[[ 60 -50  48   9 -10  70 -43   1 -38 -20 -11  48 -69 -28 -50  50]
 [  5 -47 -15  24 -36  20 -72 -60  56 -67 -49  35 -54  36  -4 -36]
 [ -3  37  69 -33 -36  55 -73 -70  17 -19 -43 -58 -64 -32 -39 -54]
 [-34  37  71  64 -27 -41 -24  39 -65  47 -10  14  45  10  45 -36]
 [ 31 -28  66 -16  41  66  71 -52  35  66   1  72 -42 -35 -61 -18]
 [ 51  43 -29 -63 -44  71 -28 -15  -7   2  54  57 -40 -39  30 -44]] ==> -36

[[  8   9   0 -10   8 -12 -22 -10  -8  -5   0 -11 -11  -3  -1  -6]
 [-43 -50  21   9   0  -4  -4   4   4  10 -14 -21 -10 -12  -9   9]
 [ 16  17  -7  11   8  12  14  -1  12  28  27  -7  -8 -12   1   1]
 [  1  -6 -16  -4   7  -3  16  -5   8  32  -5  -7  30  18  14 -27]
 [-16 -29  19   5  -2  -9  -2   0   8  14  -7   7  44  25  16  -4]
 [-17 -23  26  -3 -18 -10  -2  -6  13  -9  -7  18 -34 -38  11  40]
 [ 21  27  48   4  -4   5  -7 -14   8   2   8   3 -39 -23  22  75]
 [ -4  13 -28  -4   5   3  -8  -9 -10  -5   5  11   6   5 -13 -43]
 [ 19  19  33   1  19  17   8  -8  15 -13   3 -16   6   4 -14  33]] ==> 9

[[ 13 -35   1 -13 -31  15]
 [ -8 -63  29 -34  36  -4]
 [ 18  -7  -3  25  26  18]
 [ 12 -23   6 -12 -17  41]
 [  7   0  -3  10  -5  16]] ==> -4

[[ 30  18  23   2 -13 -31   0  27  -2   2   7   1  -6  -9 -14   0]
 [-28 -30   4 -16   0  -3   7 -13  -8  33   8   5  -3   6  11   4]
 [ 38  30   0  32  15 -17  -9  19   7 -29  -7   7  -3  -3  -4   7]
 [ -4  44  -5  18 -10 -27   9   2   0  -3  29  13  33 -14  -3  31]
 [ 19   5  23  13   2 -25  -5  28  -2  10  10  10 -14   7   1   3]
 [-41 -36 -22 -10 -35  34  20 -24 -33  37 -16 -41  -1  -4 -24  12]
 [-15   4  -1  16 -15  47   2  13  -4  -3  -3 -29 -17  18 -25 -15]
 [ 11  21  13  28  48 -75  -5   6  24   8  22  48   5   5  -2  32]
 [ -9 -10   1   7  -3  45   5 -11 -22   1 -14 -17   9  -6  28  -5]
 [ 29  25  34  17  81 -73 -17   8  41 -11  17  65   6   5  24   5]
 [-17 -31 -31 -21  -7   0   9 -33  -8  14 -28 -21  -2 -11 -28  10]] ==> 4

[[-10  78  -9 -27 -24   8  27 -62]
 [-50 -34 -13 -18 -33 -42 -34 -47]
 [  1  27 -44 -43  66  72 -12 -30]
 [-11 -25   4   4  19  27 -33 -28]
 [-33 -56  75  76 -73 -44 -33 -39]
 [-36 -13 -27 -15  -9 -25  43   9]] ==> -47
---
[-34, 6, -16, 31, -16] result: -16
[86, 223, 89, 61, 147, 105] result: 61
[177, 158, 224, 203, 62, 108] result: 203
[9, 0, 2, 1] result: 0
[-45, 32, -32, -13, -37] result: -32
[23, 65, 67, 78] result: 65
---
[[-58 -75 -53   5 -69 -20 -55]
 [ 20  29 -24  57 -15 -49 -15]] → 57, -75

[-78 -71 -53  -8] → -8, -78

[[ 30  79 -18  43 -27]
 [  3  -1 -37 -10 -53]] → 79, -53

[ 74  46   4 -19 -82] → 74, -82

[[ -5  -3 -26 -71]
 [-60  66  -8  -9]
 [-27 -18 -46 -25]] → 66, -71

[ 57  49  31  22 -61] → 57, -61

[ 61  55 -13 -83] → 61, -83

[[ 75  -8 -67 -33 -43 -51]
 [-43 -55 -56  -5  16  16]] → 75, -67

[ 25 -60  -1 -33 -55 -44  81] → 81, -60
---
5603  4014  5788  5510  5045  3981
4631  3990  5528  2854  5969  4332
4308  2322  2984  7975  6727  3715
=> 2322

367  843  668    4
872  930  896  894
844  900  911  907
=> 900

3  8  2  1
3  4  6  2
2  2  7  2
=> 2

-29  -21  -24   -9  -23
-35  -26  -26  -16  -25
 28  -17  -26  -13  -21
=> -17

6092  5786  5886  5893  4506  5600  6285
6431  6565  6575  5520  2413  6408  6250
6356  7124  6860  6690  8975  7501  5925
=> 7124

  3   -5   16  -23   -5
 -8  -17   33   11   11
  0   33  -26    2  -12
=> 33

 31   27   14   -6   -9    7   29
-25   -9    7    8    2   29  -25
-32  -38  -13    3   17   -5  -17
=> -38

5878  7944  5830  6934  6516
4305  6290  5440  3482  7662
6649  4933  5927  3220  7132
=> 4933

6737  6494  5277  5756  7196  8609
7040  6128  7730  7020  6076  4852
2174  5071  3535  9699  7704  5030
=> 5071
---
[[591 403 967 154 105]
 [259 740 386 397 776]] result: 386

[[8511 9680 8411 6449 8652 7847]
 [8245 8387 8279 2434 8387 7874]] result: 8279

[[2 1 1 5 5 9]
 [1 3 4 3 6 7]] result: 4

[[347 317 791 193]
 [582 313 849 358]] result: 849

[[-328 -149 -428  168 -159]
 [ 738 -823  828 -107   91]] result: 828

[[405 345 577 374 383 599 176]
 [300 768 415 728 478 396 592]] result: 415

[[132  57 198  48]
 [226  82 169  72]] result: 169
---
[4169 8918 1977 9228 1863 2068 1184] => 9228, 8918

[[ 61  50 124  60  59]
 [212 148 187 162 128]] => 212, 187

[-33  -5  33  -1 -30] => 33, -1

[-791  890 -769 -492  663  446  751] => 890, 751

[ 749 -169  181  250  370 -640] => 749, 370

[-394   29  646 -921] => 646, 29

[36  3 71 79] => 79, 71
